One vector is turned by the same rotation once a tick. Each row is the vector after some number of ticks, and that number follows the row.
The counts run from 0 to 230.
  2  -7  -2  23 -11  34   3  -6   5 -14   0 -20 -28  16   1  -2  -9  13  -5  18 -17   9  10  -8  13  -3  -5   7  -1 -11 -17   7 -12  -9  20  -5  -4   7   1 -24 -17  20  27 -11  -4  -5   5 -15  -1 -20  -8   3  13   4  -7 -29 -28 -> 16
 -8  -1  -7  32   2  21  12 -23  11 -14  -3  14 -20  -7 -13  -8  -5  12  -3  14  -7  -1  32 -17  17  13  -7 -22   3  31 -18   8  -7  -3  13   4  18   4  19   6   7  13   6  -2 -11   9  11 -26   8  11 -11   8   4 -15 -16  -7  -9 -> 114
-10  20   3  21  -7   9  -7  -9 -12  -4   6  -2 -25  -6  -3   0 -23   0  22  25   2  10  17 -23   5  14  -7   2 -11   5  -6  20 -13 -18  -8 -13   8  -2  25   9 -24  18  19  11 -35  -9   1  11   9  -4 -15   3   8  -5  -3 -28 -14 -> 155
  1   1  -2  17 -13  21  10 -15   3   3  -6  -6  -3  -4  -1  -8 -12   2  -6   8 -10   5  18 -19  33  26 -12   8  11  -2   2 -22 -27   5  34 -25 -11  -3   7 -18 -12  33  14  -6 -22  -8   1 -12   7 -16 -13  12  19   5  10 -24  -5 -> 80
  4   1   7  27 -13  41  -8   1  -1  -2   7 -25 -18  22  -4   0 -15   9 -20  15 -11  11  21  -2  14  15  -8 -23   7   5 -13  -1   2 -15  20   2 -13  -5   9 -22  -5  14 -16   9 -20   5  15 -25   3 -10  -5  10  16   3  -8 -19 -11 -> 25
 -2 -16  14  36  -3  31  -1  -1  11 -15  14 -17 -17  29  -5 -11 -16   4 -20  26  -9   5  23   3   0  14  -1 -14   2  10 -16  10  -3 -17  14  10  -8  14   9  -3   5  18   5   6 -17   6  25 -14  -1  -7 -16  -7  19   2 -20 -19  -3 -> 24
 -2 -11   1  36  -8   6  11  -8  -8  -1  -5  -7 -22  -7   3   7 -10   5  12  29   1  -6  33 -15   5  26   6  -8   6  24 -23   6 -19 -21  -4   0   7   7  18  26 -18  17  -4   9 -29   4   6  -6 -14  -7 -15   7  18  -2   9  -9  16 -> 60
  1  -2  13  33  -2   5   0 -12 -12  -9  -3 -21   4   3  -3  -4 -23  12   5  24   7  -4  30  -3  -2  27  -8   8   3   2  -4  31 -10 -18   2  -4 -13  16  13  16   0  33  11  27 -42  -8   3   3  -2   1 -19   0  22  -5  -7 -21   2 -> 55
 -8   2 -11  13  -4  40  17  -4  10 -18  -5   6 -46  -2  -2  12 -10  -7  12   7  -5  10  20 -28  17  16  -8  -7  -7   8 -35   8  -3  -3  12  -5  16  -5  11 -25 -11  19  13  -6  -6   3  -1 -10   7 -10  -9  12  15 -24   0  -9 -20 -> 122
-11  12   7  19  -5   1  10  11  14  -4 -15  -1  11   1   0  -1 -19   2  -4   4   2   8  30 -12  -2  18   0 -27  -4   3 -25  16   4 -18  16  -3  -5  -7   1   0 -17  31  11  21 -35  14   9 -13   9   7 -13   9  -2   4   9 -39  23 -> 174
-22   3  13  22   3  12  11  -2  18  -4  -6  -2  -9  10 -11 -17  -9 -11  10   1  -9  -1  24  -4  -1  14   8 -11 -10   2 -37  13  -1 -32  10  21 -17   5  -5   3  11  24  28  -6  -8   7  14 -19  15 -15  -9   3   4 -14  -4 -22   0 -> 211
 -7  16   7  22 -15  11   1  -6 -16   6   9   2 -18   0 -18   6  -7   4  32  12   3  10  40 -36   3  20  -5  -3   5 -14  -1   6 -16 -28   7   6  -5   4   7   0 -25   5  21   7 -25  13  17 -11  16  -2 -13  13 -13 -14   3 -12  -5 -> 37
 -1 -12  14  15 -13   8  20  -6  -3   1  -1  16 -36   0  11 -17 -19  -5  16  12 -13   0  36 -26   5  16   9  -9   0   0 -30  -3 -22 -23  15  11   8   6   0 -15  -9  19   6  -5 -19   6  37  -2   5 -12 -14  10   8 -14  13 -18   3 -> 202
-15   9   9  27  -3  30  -5  -1   6  -6  -3  -5   4  -9   0  -1 -12 -16  17  -7  16   0  31 -16  -3  19   1 -18   6   0 -18   9  10 -11  15  19  18  10  26 -14 -18  15  14  23 -34  21   7 -15   7  11 -15  12   5 -11   4  -9  -3 -> 137
 11  -6   5  13 -18  19   5  -5  11   3  -7   2   1 -12 -24  -5 -20   7   9 -10 -12  -8  34 -29   9  20   9 -18  10   6 -31  -2  -9 -23  23  14  -7  -1  -7 -16  -2  28  14  10 -20  15  10 -33  11   4  -4   6   3 -10 -13  -8  11 -> 206
 -1 -16  -6  32 -17   9   0 -14   3   1   3  -7 -10  10   5  -1 -26  20  19  11  -1  13  27 -17   8  26  -6   1  19 -13 -14   0 -10 -31  13  22   4  13  17 -12  -8  16  16   5 -24   4  18 -23   5  -3   0  -1  23  -2  21  -7 -22 -> 133
-12   1  18  12   0  16  -3   6  12   5  -2  -1  -8  -6   6 -11 -28 -20   8   5  -1  -5  14 -29   6  18  -7  -2  -7 -13  -4   7   2 -23  11 -10   9  -1  15 -20  -9  36  10  29 -37  13  16   7   2  -2 -11  -2  11  10  -1 -22 -13 -> 164
  0   9   0  13  -3  20   1  -4   3 -15   7  -1 -16  -2 -18 -11 -22  10  -6  14  -2   1  40 -14   5  22   4  -8   5  12 -20  23   0  -1  10  -2  -4  10   4  -6  18  16  41  11 -23 -10   3  -3  10   7 -27  -4  -5 -25 -22 -13   1 -> 119
-14  19  13  39  10  30  -2 -17   6   5  -3  -5   2   3 -22  -5 -15  -8  25   1  -4  -4  19 -21   5  25  -6  10  -3 -12  -2  19  -1 -20   5   5  -6  10   4  -2  -7  29  29  15 -24  16  14 -13   1   0 -18   7   2   8  -9  -7  -2 -> 46
-10  -5   3  32 -10  32  17   8  21  -4 -15  -6  -1  -7   4  11  -4 -11  -5   6  -3 -28  23 -25  17  16   0 -22  -4  21 -11 -10  -2  -4  13  -7  12  -6  14  -5 -13  36  -2  21 -19  19  -6 -16  -2   1  -8  -5  20   8  -4 -12  -7 -> 168
 -7   8   2  23  -5  22  19  -8   3 -21  -5  13 -15   5  -5   0  -4   6 -11  24   4   7  27 -14  21   1 -18 -28   2  24 -17   2 -12   8  12  -7  15 -15  26   0  -3   2   6 -11 -16  -9  -7 -24  15  -6 -12  18   9 -27  -6 -29 -13 -> 113
-10  18   1  13  -4  40   7  -8  12  -9   4  -1 -44  10 -12   1  -6  -9  -3  -4  -1  15  21 -20  19  21 -10 -23   2  17 -42   7  12  -8  13  -2  -6  -6   0 -16  -8  12   3  -1 -13  10   8  -7  14 -13 -18  21   3  -6   2 -11   9 -> 121
-14   8  13  24  -6  15   6 -11 -13  14   9  11 -19   3  -2  -6  -2  -4  20  23  -2  -5  42 -29   8  30   9   7  11 -12  -4  11 -15 -17  12   5  -9   6   5  -8 -13   4  39  -8 -24   0  -1   4   3 -16 -26   2  -8  -5   1  -7 -10 -> 38
-20   2  17  23  -9  25   9  -5  -4  -6   2  -4  -6  12  11  -5   4 -18  16  13   8  14  36 -14  -7  22   7  -4  -3 -10 -15   5  -6  -7  17  26   3  14  24  -8 -21  18  27   8 -23  14  12 -10  -2  -7 -25   7   4 -14  19 -10  -7 -> 138
-13  -9  12  18 -22  10   7  17   3   3  -1  -5 -12  19  14  -1 -14  -6 -23  29   3   7  25 -11   3  28   2  -5   0   8 -14  -5 -14 -15  12 -11 -11  -2  12   7 -13  23  19   4 -36 -10   1   4   7  -8 -24  -8  22  -1  12 -28  15 -> 166
 -3  -2  14  21 -11  22  -7 -16  -5   0  -7  -7  -3 -12  -7  -2  10   5   8  -8  -8 -29  -4 -30  10  -6   6 -15   6  12 -29   7   2 -22  30  -2   7   6  19 -23 -13  18  11   6 -19  17   2 -20   2 -10 -14  15  16  -1 -25 -13 -17 -> 99
  3  -9   3  29  -3  16   6 -12  -6  -7  -5 -19  -7 -12   1  10 -14   1  19  17   7 -14  24 -16  12  18 -17  16  -1  -7   7  17 -22  -9  -1  -2  10  15  22  -6 -12  38  16  17 -32  -8  -2   4  -7  -8 -20   0  24  -6 -11 -14 -22 -> 54
  3  -8  17  18 -19  19  -2  -9 -18 -10  13 -11 -16  11 -11  -4 -10   0   0  28   9  -9  39 -12 -11   7  11  -4   5  14  -4  14 -12  -3  15  10   0  10  19   6 -12   6  22  20 -39   3  14 -16   4   2 -23   3   9 -26 -16 -10   1 -> 28
  0  -9   7  24 -12  16  14  12  13  -4 -13 -14  -1  -7   5   9  -1  -2  15   7  -1 -14  28 -22   4   8   1  -7 -18   4  -2  -7  -7  -7  12   0   1   5   9   6 -23  44   2  34 -22  25  18 -38   5   3 -15  -3  15  -4   2 -24   4 -> 169
 -7   1  -6  27 -16  27  17  -8   5  -1 -14  -1  -5   6  -4  -1 -15   9   2   5  -7  12  24 -16  23  15 -19 -12   9  -1 -23 -17 -19 -22  23   7  -1  -9   7 -23 -11  10  13 -24  -7 -11 -15 -24  17 -21   4  17  27 -14  10 -23 -17 -> 213
 14 -16   5  16 -33   4   8  -7  -1  -9  -5 -17 -14   4  -8   4  -2  22  -7  22  -3   0  18  -6   8   0  11  -6  12  20 -40   2 -13 -15  24   3  -7  13   3  10 -22  17  24  -5 -19  -1   0 -31   9 -13 -13   1  27  -9   0 -23   9 -> 97
-18   4   2  38   8  13   8 -19  -4  -6 -11   4   0  10  -3 -17 -21   5  -7  16   4  16  26   8   4  25  -7 -11   4  17 -23  20 -11 -17   8  16  -3   0  13  12  16  10  22  -6 -23 -13   5  -7   5  -7 -10   7  10 -21   4 -18   4 -> 220
  3   4  -7  26 -17  25  -3  -7  -5 -21  -4 -22 -16   9 -14   5 -27  29  -6  26  -2   5   7  -7  14  -6 -17  -3   7   3 -16  18  -7 -13  12  -9   3   2  14 -11 -14  24  19   0 -24 -14 -10 -17   8  -5  -1   5  25 -11 -14 -31 -25 -> 17
-13  14  13  17 -14  31   1  -6 -14 -15   5 -11 -33  18   0   0  -5 -13  -2  10   6  15   6 -17   3  -5  -5  -9  -5  -8 -18  13  -3 -12  25  -3  13   0  23 -23 -26   9   8   9 -19   5  13   1   9 -19 -16  17  13 -20  -6 -17 -20 -> 21
  5   9 -10  13 -13  33  -7   9  15  -6  -8 -11 -18  -4  -6   6 -30  -1   6  11  -7  20  14 -16  19  19 -17 -10 -11   1 -14  -6  -3 -15   5 -19   6 -15  17  -1 -27  34  -9  12 -23   1  -2 -15   7  -7   2   5  24   5   8 -25 -10 -> 159
  2  -7  -2  35 -14   4   9 -18   4  -8 -14   0  -5 -16  -2 -10 -23  17  11  23 -20  -1  10 -17  19  -1  -2  10  -2  -1  -8   6 -35 -17  14 -10  22   0  13  -6 -14  29  24  -5 -21 -10  16  -7   1  -1  -4  -4  18  11 -11 -24 -19 -> 187
 -5   2  22  24 -12  22 -14 -10 -11   9   1 -23 -13  23  -7   6   1  -9 -10  20   1 -14  10 -26  11  19   0   2  -5  14   9   7  -2 -13  15 -19 -21   8  15  22 -19  24  12  22 -27   4   2 -14   2 -22 -24   1  23   2 -11 -17  -3 -> 162
 -1   0  11  25 -15  30  -5  -1  -9  -8   2 -22   6  18  -3   2  -6  -2 -16  15  12 -13  23  -8   7  11 -10 -12  16   1  -6  14   1 -11  18   7 -24  10  22  -9  -6  16  19   8 -30  -7 -16 -22  10 -12 -14   1  25 -16 -11 -16 -11 -> 135
  1   8   8  43  -7  34   5 -11  -7   0  -5 -25 -21  15  -1  15  -4  -6  10   5  -6  12  10  -9  11  22  -9   1   1   4  -7   1  -7 -16  17  -7  -4   3  10   7 -29  26 -13   7 -20  18  16 -24  -6 -17 -12  26  23   5  15  -5   7 -> 52
  4  17  16  19  -4  34  -6 -18  -3  -1 -11 -10   6   0 -14  -9 -17  -1 -14  -7  -7   4  -4  -9  19  11  -9 -12   6  10 -17   6  -5  -9  39 -23  11 -14  12 -26 -10  26   5   8 -23   1   8   2   3 -16 -14  19   9   6 -10 -23   7 -> 190
  8  -9  -9  14  -3  15   8 -12   9 -14   8  -2 -27 -16   5  -9 -23  -2  15  13   2  20  39  -4   4  28   0  -4   9  13 -35   3 -10  -7   6  12   9  16  13 -16  -8  16  11   1 -30 -11   7   7  -1   0 -14   6  13  -6  10 -11   3 -> 229
